Turns in one plane each, and the order they were made in; the first pair answered:
k_504:
[-2.88  1.09 -1.21 -4.60 -1.95 -0.02  0.86  1.42 -2.40 -1.45  0.65  1.22
 -1.91  2.18  0.96 -2.26 -0.10  0.76  0.50] -> [-2.24 -0.77  0.04 -3.19 -2.90  0.43  1.62  0.73 -0.59 -1.21 -0.20  2.47
 -2.27  1.99  2.97 -3.28  1.13  1.21  0.86]
[ 0.71  0.67  0.25  5.30  1.51 -1.55 -1.34 -3.53  1.60  0.69 -0.56  0.18
  1.56 -1.24 -3.02  3.51  1.64 -0.02 -2.49] -> [ 0.11  2.25 -2.30  2.17  1.96 -1.62 -2.37 -2.62  0.44 -0.38 -0.86 -1.23
  0.85 -1.94 -4.76  4.16 -0.12 -0.52 -2.72]
[ 0.14  0.19  2.49  1.69  2.51  1.32 -1.01  0.52 -0.72  1.80  1.05 -0.10
  1.38 -0.11  1.32  0.42 -1.83 -1.42  0.80] -> [-0.27  1.26  1.09 -0.04  2.74  1.38 -1.74  1.04 -1.24  1.21  0.93 -0.97
  1.10 -0.35  0.39  0.79 -2.39 -1.80  0.48]
k_54:
[-0.38  0.12 -1.40 -2.08 -0.37 -0.51 -0.19  0.53 -0.02 -2.41  0.12 -1.38
 -0.45  0.11  1.15 -1.42  0.28 -0.78 -0.95] -> [-0.48  0.20 -1.50 -1.84 -0.74 -0.54 -0.21 -0.07  0.10 -2.55  0.29 -0.83
 -0.67  0.01  0.64 -1.38  0.57 -0.72 -1.31]
[ 1.42 -0.41  2.95  3.08  0.44 -2.97 -1.49 -2.09  0.44  0.46  0.52  1.77
  0.99 -2.55  0.18  0.40  1.63 -0.38  0.09] -> [ 1.87 -0.75  2.66  3.19  1.11 -2.66 -1.48 -0.65  0.61  0.88 -0.05  1.34
  1.40 -2.57  0.91  0.35  1.27 -0.87  0.43]
[ 2.38 -1.53 -1.01  0.47  0.61 -0.92  0.75  1.49  4.57  0.46 -0.63  1.11
 -0.26 -1.51 -0.25 -2.18  0.88  1.40  1.87] -> [ 2.10 -1.88 -0.88 -0.19  0.95 -0.43  0.89  2.81  3.79  0.95 -0.81  0.76
  0.40 -1.01  0.98 -2.59  0.37  1.09  2.36]
[ 1.35 -0.64 -0.93 -2.92  1.76  0.43  0.75  6.57 -0.42  0.79 -1.61 -2.33
  1.12  0.13  1.80 -1.09 -3.09 -1.56  2.10] -> [-0.50 -0.20 -0.30 -4.56 -0.30  1.04  1.12  5.27 -2.96  0.29 -0.62 -1.42
  0.33  2.01  2.70 -1.69 -2.57 -0.74  2.28]
k_37:
[ 4.02 -4.32  2.16  0.26  1.29 -1.90  2.61  2.55  5.26  0.20  1.75 -0.83
  0.73 -0.77  1.97 -1.71  1.16 -1.47  2.81] -> [ 1.79 -4.25  2.12 -1.44 -2.00 -1.76  3.48 -0.98  4.35 -1.27  2.08  1.13
 -1.70 -0.03  2.70 -2.80  3.27  0.12  2.63]
[ 0.93  0.81 -1.99 -3.52  0.85 -1.17 -0.31  0.18  0.58 -0.99 -0.63 -0.28
 -0.82 -1.06 -0.51  0.62 -1.80 -0.50 -0.02] -> [ 0.79  0.84 -2.10 -3.68  0.31 -1.30 -0.10  0.31  0.35 -1.02 -0.45 -0.17
 -0.83 -0.58 -0.49  0.30 -1.90 -0.06  0.18]
[-1.10 -0.47  1.22  1.27 -0.66 -1.07 -2.06 -6.47  2.83 -1.44  1.62  1.53
 -2.09 -0.99  0.23 -2.57  1.33 -0.94 -2.67] -> [ 2.15 -0.48  0.82  2.86  4.38 -2.25 -2.41  0.83  3.42  1.83  1.65 -1.80
  1.57 -0.51 -1.95 -1.74 -1.71 -2.42 -0.31]
k_364:
[-0.68  1.09  0.25  1.99  0.73  0.05 -3.00 -2.74  0.71 -1.98 -2.50  0.65
 -0.43 -0.67 -2.93  1.14  0.30 -3.26 -3.62] -> [-1.40  0.19  3.03  3.80 -0.59  0.42 -1.53 -3.10 -0.99 -0.80 -1.17  1.84
  0.22  2.46 -1.08 -0.13  1.65 -2.22 -3.03]
[ 0.74 -1.68 -1.54 -3.88 -1.56  0.87  2.00  0.72  2.14 -3.32 -2.33  0.92
 -1.91 -0.96  3.82 -1.53  0.25  1.54 -1.48] -> [ 1.17 -1.77 -1.15 -3.00 -1.17  1.19  1.37  0.26  2.59 -3.64 -2.63  1.01
 -1.59 -1.58  4.09 -0.79  0.07  0.76 -2.04]
[-0.92  3.21 -2.18  0.80  2.64 -1.40 -1.54  1.11 -1.04 -0.35 -0.36 -0.51
  0.14  0.36 -0.80  2.19 -2.34 -1.72 -1.77] -> [-1.05  2.45 -0.53  2.81  2.44 -0.78 -1.38  0.41 -1.61 -0.04 -0.24  0.09
  1.01  1.19  0.54  2.38 -1.65 -1.78 -2.37]
Then:
Each pair is two turns apart.
[-0.26 -3.72  2.06 -0.08  0.17  1.50  0.92  1.28  1.58 -1.31 -1.10  0.80
  1.28 -0.05  7.29  0.18 -0.09 -2.70 -1.26] -> [-1.79 -2.68  1.36 -2.89 -2.06  0.61  2.50  1.76 -0.32 -1.29  0.65  1.37
 -0.36  2.18  6.35 -2.11  0.66 -0.35  0.67]
k_54, k_364
[ 0.00 -2.19  3.93  2.52 -0.91  0.28  1.90  1.04 -1.36  1.76  0.84  1.98
  0.96  2.85  1.91 -1.37  1.74  0.56  0.88] -> [-0.95  1.80 -0.16 -2.17  0.41 -1.09  0.13  2.91 -3.96  1.43  1.43 -0.57
  0.68  2.31 -3.77  0.06 -0.82  0.45  1.20]
k_504, k_364
[ 2.21 -1.36  1.64 -1.79  0.22 -1.47  1.82  2.78  2.89  0.34 -0.87  0.76
 -0.18 -0.57  1.06 -0.41  0.20  0.46  2.00] -> [ 0.34 -0.99  3.46 -0.41 -1.95 -0.97  1.87 -1.70  1.40 -0.32  0.36  2.64
 -0.91  0.29  1.44  0.13  2.45  1.43  0.40]
k_504, k_37
[ 0.70 -2.79 -0.83 -1.56 -0.57  0.37 -0.15  2.96  1.62 -0.54 -0.73 -0.01
 -1.53  0.12  1.76 -3.23 -0.53  1.40  0.95] -> [ 0.54 -2.02 -1.84 -2.31 -0.43  0.59 -0.95  2.28  1.81 -1.43 -1.47 -0.24
 -2.17 -1.39  1.20 -2.28 -0.97  0.96  0.13]
k_54, k_364
[-2.07  1.51  2.15  1.66  0.41  0.29 -0.96  0.12 -1.97  0.78 -1.14 -1.14
 -0.80  1.50  2.38 -1.10 -0.41 -2.06 -3.02] -> [-2.51  2.31 -0.07 -1.54 -0.22 -0.76  0.08  2.12 -2.12  1.21 -0.34 -1.55
 -2.11  2.10  0.68 -2.84 -0.72 -0.58 -0.64]
k_364, k_364
[-0.25  0.79  1.79  1.75 -2.32 -0.67  1.51 -2.37 -0.97  1.35  1.62  2.10
 -1.22  2.76 -0.54 -0.17  3.71  2.25  1.22] -> [ 2.20  0.03  2.07  4.56  1.68  0.39 -1.15 -1.29  1.37  1.00 -1.24  0.70
  1.29 -0.65  0.84  2.70  1.27 -1.87 -1.41]
k_37, k_54
[-2.63 -0.67  1.72 -1.99 -1.27  1.35 -0.12  0.37 -5.58 -1.27 -0.75  0.00
  0.72  1.55  2.97 -0.33 -0.18 -0.75 -1.18] -> [-1.53 -0.50  0.46 -2.19  0.41  1.69 -1.63  0.29 -3.94 -2.24 -2.29 -0.82
  0.87 -1.15  2.81  1.30 -1.20 -2.42 -2.34]
k_364, k_37
[ 0.79  0.93  1.67  0.43 -1.39 -0.21  2.64 -0.98 -0.21 -0.48 -1.09  0.01
 -0.74  0.24  2.22 -1.48  2.70 -0.24  2.65] -> [ 0.91  2.05  2.20  2.45 -0.17  0.09  0.69 -2.66 -0.95 -0.94 -0.96 -0.51
  0.68 -0.46  1.02  0.89  2.21 -1.80  0.67]
k_504, k_37
[-1.29  0.24  1.85  2.53 -1.10  1.21  0.78 -2.18 -1.18 -2.03  1.77  1.94
  0.57  2.78  1.79 -0.12  1.83  2.65 -0.72] -> [-0.10  2.04  0.05  2.35  2.69  0.97 -1.81  0.69 -1.61 -1.83  1.01 -1.19
  2.79  0.95 -0.29  2.80 -1.52 -0.06 -1.79]
k_37, k_504
[-0.68 -1.52  0.45 -0.45 -2.55 -0.14  2.02 -3.23  2.16 -1.05 -1.02  1.51
 -2.19 -0.44  2.95 -0.50  1.32  1.19 -0.81] -> [-0.71 -1.04 -1.15 -2.47 -2.76 -0.84  2.26 -2.12  2.38 -1.24 -0.95  0.73
 -2.87 -0.87  1.52 -0.96  0.63  1.64 -0.04]
k_364, k_364
[-2.84  3.36  1.19  1.83  2.71 -1.79 -0.54  3.70 -4.78  3.66  2.82 -2.92
  4.53  4.72 -2.06  1.06 -3.37 -0.97  0.66] -> [-2.15  2.41 -2.31 -2.23  3.85  0.36 -3.55  2.81 -1.21 -0.48 -2.51 -3.56
  2.61 -2.09  1.17  2.86 -6.09 -4.46 -2.35]
k_504, k_364
[-2.11  0.82 -1.12 -1.01 -1.94  0.44 -1.04 -1.55 -2.64 -0.02  0.94 -0.42
  0.67  0.81 -2.68  0.90 -1.15 -0.02 -0.45] -> [-1.13  0.78 -1.31 -0.36 -0.48  0.38 -1.74 -0.62 -1.63  0.28  0.41 -1.49
  1.81 -0.16 -2.86  1.59 -2.11 -1.31 -0.84]
k_364, k_37
[-0.10  0.83 -0.49  1.04 -1.12 -1.62  1.45 -1.61  2.34  0.59  0.63  0.92
 -1.07  0.05 -2.15  0.53  0.97  1.42  1.41] -> [ 0.11  1.56 -1.01  1.03 -0.28 -1.46  0.46 -1.95  2.12  0.36  0.25  0.36
 -0.47 -0.81 -3.12  1.68  0.10  0.65  0.49]
k_504, k_364
[ 0.83 -1.53 -2.61 -4.69 -1.64 -1.91  1.64 -1.10  2.30 -0.74 -0.55  3.73
 -3.65 -1.75 -0.69 -0.49  1.09  0.69 -1.13] -> [ 1.75 -2.78  0.89  1.54 -0.67 -1.49  1.47 -3.51  3.05  0.49 -0.10  4.57
 -1.49 -1.09  0.32  1.01  2.54  0.01 -2.70]
k_364, k_504
[ 0.87  1.82  0.86  2.49  1.53 -1.22  0.33  0.56 -3.24  2.04  0.38 -1.07
  0.54  0.36 -2.93  1.29 -1.30 -1.65 -0.35] -> [ 0.06  1.64  1.14  2.84  0.55 -0.33 -0.60 -2.67 -3.03  0.20 -0.37 -0.03
 -0.69 -1.30 -1.93  2.08 -0.52 -2.02 -2.28]
k_37, k_37
[-2.28 -0.29  1.07 -1.24 -3.39 -0.61  1.36 -2.13 -1.25 -0.41  0.70  2.28
 -1.77  1.93  0.18 -1.71  1.85  2.70  1.47] -> [-0.08 -0.41  0.20  1.13 -1.73 -1.92  0.70 -3.30  2.70 -0.23  0.49  1.86
 -2.08 -1.03 -2.76 -0.24  2.60  2.74  0.88]
k_54, k_54
[ 0.20 -0.84 -0.95 -0.78 -1.19 -0.55  0.56 -3.23  0.68 -0.25  1.16  0.40
 -3.09  0.20  0.23  0.33  0.27  1.31  1.24] -> [ 2.19 -1.35 -0.65  0.70  2.35  0.05 -0.74  0.21  1.38  0.23 -0.56 -1.57
 -0.50 -0.70  1.25  1.76 -1.92 -1.38  0.60]
k_37, k_54
[-1.25  1.83 -0.64 -2.59  0.76  1.33 -4.77  2.58  0.68 -1.88 -3.19 -2.40
  1.80 -0.25  0.58  0.78 -3.50 -0.71 -0.96] -> [-2.78  2.29 -0.54 -4.33 -1.09  1.20 -3.50  2.93 -1.37 -1.53 -1.79 -2.03
  0.77  1.97  0.68 -0.90 -2.73  0.68  0.19]
k_54, k_37
[-0.86  0.41  0.60 -0.27 -1.42  2.37  0.93 -1.04 -0.82 -0.39  1.52  3.96
  0.77  2.24 -0.50 -0.23  1.87 -0.12  0.06] -> [ 0.44  0.50 -1.10 -0.09  0.92  2.63 -1.03 -1.28  1.16 -1.70 -0.42  2.80
  1.13 -0.88 -0.85  1.78  0.46 -2.18 -1.71]
k_364, k_37
[ 0.63 -0.08 -0.05 -1.44 -0.60  2.77  1.50 -4.09 -0.16 -2.19 -0.45  0.23
  0.01 -1.86  3.41  0.20 -1.35 -1.92 -1.85] -> [ 2.79 -0.21  0.36 -0.11  2.57  1.51  2.06  1.70 -0.39  0.74  0.32 -2.23
  2.86  0.10  2.12  0.10 -3.28 -2.45  0.51]
k_37, k_364
[ 0.60 -1.33  1.24  2.71 -3.54 -3.24  3.40 -4.12  1.46  2.17  3.65  3.44
 -2.94  3.08 -3.39 -1.10  2.93  4.40  2.23] -> [ 4.55 -3.25  1.62  6.83  2.75 -1.27 -0.68 -2.13  5.64  1.20 -1.06  0.91
  0.85 -2.27 -0.58  3.92 -0.74 -1.80 -1.57]
k_37, k_54
[ 1.23 -0.30 -2.85  0.94  3.01 -0.38  0.35 -3.89  1.32  2.00  1.78 -1.19
 -0.28 -1.57 -4.49  3.91 -0.81 -0.61 -1.23] -> [ 1.33 -2.05 -0.72  2.79  2.38  0.89  0.22 -5.49  1.72  1.44  0.56 -0.15
  0.37 -1.77 -0.65  4.02 -0.30 -1.75 -2.67]
k_504, k_364
[-0.57 -0.06  1.14  2.22  0.14  0.33 -2.79  1.06 -1.64 -0.86  1.84 -1.35
  1.14  1.52  2.37  2.27 -1.61 -1.03 -2.04] -> [-1.22 -0.22  1.20  1.00 -0.03  0.71 -2.52  1.73 -2.31 -1.44  1.85 -1.44
  0.72  1.88  3.15  1.52 -1.87 -0.84 -1.83]
k_504, k_364
[-0.73 -1.00  1.84  2.75 -0.61  1.82 -1.73 -3.42 -0.65 -1.02 -0.28  1.20
  0.05 -1.16  1.84  1.06  3.19 -0.34 -2.96] -> [ 1.23 -0.63  1.30  2.31  2.19  0.22 -0.12  4.29 -1.00  2.99  1.31 -1.49
  2.28  1.48 -0.55 -0.58  1.06  0.38  1.30]
k_37, k_364
[ 1.49  3.11 -1.23  1.58  3.71 -0.16 -1.98  0.33 -2.66 -1.93  1.78 -0.67
  2.81  1.06  2.84 -1.81 -3.50 -0.93  3.51] -> [ 2.39  1.38 -1.29  0.79  2.76  0.31 -1.32  0.39 -0.03 -2.82  0.04  0.13
  1.50 -0.50  5.35 -3.34 -2.73 -0.88  3.74]
k_504, k_504
[-0.19  0.92  0.67  1.93  1.78 -2.25  0.71  3.29  1.47  2.80  1.77 -1.92
  1.99  0.91 -2.40  0.67  0.96 -0.53 -0.07] -> [-0.52  0.53  0.83  3.05  1.00 -0.79 -1.29 -1.35  2.45  0.00 -0.03 -0.85
  0.93 -1.78 -0.71  2.73  1.71 -1.98 -3.43]
k_37, k_37
[ 0.82  0.01  3.00  0.29  1.82 -1.73 -1.36  7.13 -1.31  0.69 -1.02 -3.65
  1.26 -0.05  3.57  0.07 -3.27 -2.64 -2.19] -> [-1.24  0.86  2.18 -3.03 -0.65 -1.44 -0.88  6.83 -4.10  0.12 -0.15 -3.11
  0.07  1.56  3.66 -1.11 -2.98 -1.41 -1.49]
k_54, k_364
[ 0.36 -1.60  1.11  2.42 -1.62  0.41  0.92 -2.88  2.12  0.00 -0.26  1.47
 -0.53 -0.60  1.18 -1.38  2.91  0.57  0.22] -> [ 0.19 -1.26  0.78  1.80 -1.23 -0.56  1.86 -0.05  1.56  1.80  0.77  0.71
 -0.01  1.28 -0.13 -2.52  2.50  1.57  2.34]
k_37, k_37
[ 2.40 -1.74 -0.87  2.62 -0.11 -0.99  1.88  1.79  2.20  1.75  0.28  0.08
 -1.61 -0.44  1.31 -1.13  2.31  2.30  2.63] -> [ 1.16 -1.81 -0.49  2.10 -1.68  0.24  1.48 -1.41  2.18 -0.11 -0.71  1.25
 -2.64 -1.41  3.12 -0.73  2.85  1.88  1.00]
k_54, k_37
[ 0.61 -0.56  2.22  0.51 -0.80  1.24  1.44  2.45  3.23  2.33  1.08 -1.60
  1.64  0.07  3.99 -2.12 -0.45 -0.98  0.61] -> [-0.67 -0.35  1.21 -1.61 -3.24  1.60  1.33 -1.03  3.05  0.48  0.83 -0.09
 -0.79 -0.55  4.30 -2.55  0.63  0.02  0.01]
k_364, k_37
[-5.37 -0.39 -0.44  0.67 -2.18  1.51  1.06  1.72  0.98 -0.66 -3.05  2.06
 -2.39 -3.61  0.49  1.91  0.94 -1.26 -2.18] -> [-5.76 -0.25  2.12  3.39 -2.35  1.24  1.23  1.08 -0.61  0.50 -1.68  2.65
 -0.87 -1.37  0.46  2.00  2.12 -1.09 -2.35]
k_364, k_504
[-2.37 -1.34  2.74 -1.00 -3.50  1.66  1.69 -1.70 -2.85 -1.09  0.72  2.12
 -1.59  2.72  4.37 -2.18  0.67  0.85  0.27] -> [-2.75  1.17 -0.50 -4.64 -2.89 -0.20  1.26  0.42 -3.95 -0.79  2.03  0.41
 -2.42  2.59 -0.55 -2.17 -0.65  2.03  1.96]
k_504, k_364
